One turning vector, and how many steps it has turned
The counts run from 0 to 324.
[121 153 125 183 123 120 158  73 151 152 133 104 122  76 108 141 116 148
 113 122 160  94 131 121 126  63 130  93 104 128 128 100 147  99 163 122
 125 151] -> 218
[155 127 123 152 124 124 139 100 163  99 131 111 123  83 137 136 137 107
 104 114 162 137 147  99 110  61 103  77 156 153 101  60 111 138 151 138
 139 160] -> 250
[116 187 160 141  78  93 146 144 124 148 116 123 100 115 104 137 128 152
  94  72 138 134 147 108 145 106 136 119 137 104 122 113  97 109 151  75
 133 129] -> 159
[134 148 140 178 148 116 201 122  82 137  86 103 120  88 116 157 131  89
 113 106 157 102 123 132 131  97 122 102 107 137 132 108 133 126 102  84
 128 134] -> 121
[151 170 155 171 146 108 162 166 154 112 108  87  86 122 136 151 153 138
  90 149 183 147 135 158 120 105  97 103 135 119 127 105  85 145 140 125
 136 170] -> 197
[153 164 116 144 108 101 128 143 104 107 158 118 121 145 141 163 124 114
  88  91 187 132 131 122 139  78 137  81 157 162 120  81 114 109 151  93
 107 130] -> 256
[145 155 148 170 141 127 153 120 173  68 128 144 154 104 156 117 103 130
 102 112 178 102 127 165 142 115  77  93 127 117  89  77 109 149 156 111
 122 146] -> 96
[160 116 126 161 116 116 169  85 159 119 119 107 113  89 136 151 118 105
 118 116 166 147 122 109 125  75 127  74 135 162 141  72 101 131 164 113
 118 126] -> 251
[126 160 113 160 122 101 161 121 135 157  66 135 118  77 123 126 137 124
 109  62 133 131 158 104 192 122  95 105 133 111 148  95 154 109  96 105
 120 134] -> 280
[136 151 131 171  86 139 148 115 138 104 121 155 165 111 145 146 114  80
  99 116 175  74 119  98 140  99 135  88 116 113  78 112 135 100 112  84
 135 115] -> 3
[127 127 118 200 121  96 146 107 150  57 148 155 126 108 127 122 118 137
 103 125 173  92 120 136 156  99  85  99 149 129  99  76  91 126 178 107
 133 142] -> 97
[156 175  98 193 115 126 164 168 143 171  97 129 127 109 116 116 120 136
  84  88 164 119 161 108 179 126 119 130 138 130 160 113 115  89 102 107
 124 105] -> 170
[171 153 133 137  87 108 120  82 191 107 119 135 125 123 126 111 148 131
 101 101 171 107 139 125 137  94 125 100 106  78  99 119 131 150 110  84
 137 169] -> 47
[180 168  90 161  87 109 156 106 140 112 110  99 114 122 132 131 127 133
  66 114 184  90 115 109 124 117 130 100 127 111 112  96 118 110 116  77
 167 136] -> 267
[174 169  88 177 104 113 144 135 168 174 115 100 117  98 118 126 109 145
  76  90 147 123 164  96 146 120 112 129 143 114 146 116 113  89 100 115
 138 138] -> 169
[123 140 138 121  85 128 115 105 168  92 130 140 121 112  95 137 123 107
  93  74 162 118 167 112 132  36 109 100 142 115 123 111 133 115 150 127
 103 169] -> 151
[167 170 134 137 112  99 131  79 142 116 152 119 147 128 142 113 122 133
  90  94 176  91 153  92 118  98 135  91 126 115 100 112 109 131 151  70
 133 136] -> 157
[144 134 116 196 151 115 136 108 146  99 136 125  86 120  80 132 137 150
 100 114 193  96 106 158 156  84 111 120 148 139 122  98 105 135 144 110
 141 124] -> 207
[139 142 126 183  96 140 141 156 175 110 134 158 141 126 130 140 102 112
 105 111 154 107 123 154 182  90  91 102 114  99  98 108 136 103 113  99
  85 140] -> 101
[143 197 134 172  96 148 169 140 146 129 102 124 164 107 151 145 139  90
 121 119 152 100 114 123 121 107 138 100 127 107  73  91 134 114 110 111
 121 130] -> 2
[148 135 120 156 134 103 119  90 161  92 154 126  97 141 100 143 141 148
 108  88 165 108 167 136 152 101 120 114 144 104  92 101  95 170 136 105
 173 162] -> 310
[121 144 139 158 132  76 165 145  92 152 118 115 102  90 103 188 117 123
  89  89 131 147 138 128 151 114 102  98 153 141 139 133 134  94 119  69
 132 143] -> 126
[139 125 134 165 143  99 105 143 164 153 175 124 130  78 121 146 130 117
 108 117 193 129 190 119 122  87 105 111 122 134 129 130 137 116  91 148
 138 141] -> 75
[120 206 168 135  94 116 134 155 154 155 102 115 139  97 120 123 123 129
  91  66 136 136 170 132 139 105 121 108 128  96  94 114 108 108 131  90
 119 140] -> 160
[148 127 156 156 144 130 157 127 166 135 117 124 118  82 116 177 156  88
 154  86 134 137 140 138 130 123 111  90 154 142  94  77  98 169  79 104
 150 131] -> 242
[152 162 145 125  98 120 121 142 172 137 139 120 163 119 154 163 111  83
 111  93 146 137 143 129 140  54 113  73 134 132  90  93 126 126 127 113
  86 151] -> 254
[127 164 153 180 119 128 137 115 192 157 117 125  96  97  84 148 145 133
 140 115 144 114 113 159 162  75 126 106 124 106  74  90 112 168 117 106
 141 121] -> 209
[146 122 138 149 119  96 124 129 166 116 142 124  76 126  79 140 132 135
  81  91 184 124 160 137 139  72 104 117 130 133 174 126  99 133 129 107
 126 145] -> 305
[161 143 119 176 159 125 117 117 176 105 148 119 123 103 108 100 126 139
  92 108 194  85 133 176 158 100 101 112 139 130 105  98 130 147 137 114
 143 122] -> 206
[157 162  89 180 156 103 125 119 127 136 154 135 135 124 128 169 146 110
  95 132 170  91 191  86 141  91 119 131 154 135 110 119 113  84 105 140
 185 140] -> 70
[160 119 149 175 123  99 177 126 182 139  79 151 142 104 137 185 136  92
 117 123 117 140 131 128 150 107  92  82 146 111 140 138 108 134  99  93
 126 138] -> 133
[151 133 151 134 151 136 121 150 171 106 103 169 132  99 109 164 162  77
 100  88 155 134 140 116 147  78 114 107 178 149 104 102 110 146 116 105
 162 108] -> 139
[148 137 107 142  88  90 121  78 165 112 117 140  91 132  95 125 132 152
  81  80 169 106 148 102 155 101 114 109 110  92 146 115 128 128 126  90
 125 162] -> 48
[156 156 130 160 116 115 163 108 137 138  80 116 133  86 122  97 143 104
 131  72 154  99 128 123 162 111 118 120 132 114  88 102 122 156  76  79
 142 110] -> 275
[166 119 142 155 154 138 137 158 156 133 145 123 150  77 118 149 100  83
  93  75 167 132 178 136 126 105  84 103 142 136 120 126 137 130  81 108
 149 161] -> 238
[123 207 155 182 131 136 132 163 155 152 126 143 161 101 130 138 116 138
 119 100 180  97 159 142 159 108 132 120 126 110 105  87 149 122 134 112
 108 104] -> 324
[ 92 186 169 172 136 109 162 134 123 158 112 121 131  70 117 185 134 124
 117 112 143 113 142 114 122 106 137 111 122 124  85 112 118 110 131  79
 170 136] -> 225
[140 133 112 158 132  87 137  98 155 165 124 117 106  90 152 137 145 112
 118 123 179 152 166 107 123  53 101 102 100 149 157  90 114 114 118 147
 133 175] -> 185
[149 156 120 135  74 147 135 156 136  77 107 122 139 136 124 125 151  96
  87  94 176 104 134 122 156 100 109 111 139  90  70 130 116 111 102  95
 122 159] -> 265
[122 148 122 153  99 126 102 123 181 138 151 147 140  60 108 133 113 106
 107 115 165  95 109 134 131  60 106 103 129 115  59 103 133 108 129 121
 160 127] -> 107
[145 195 130 148 159  86 135 147 110 172 103 112 111 113 150 178 154 107
 109 118 161 157 184  99 156 102 108 120 152 137 137 113 137 105 116 113
 138 130] -> 290
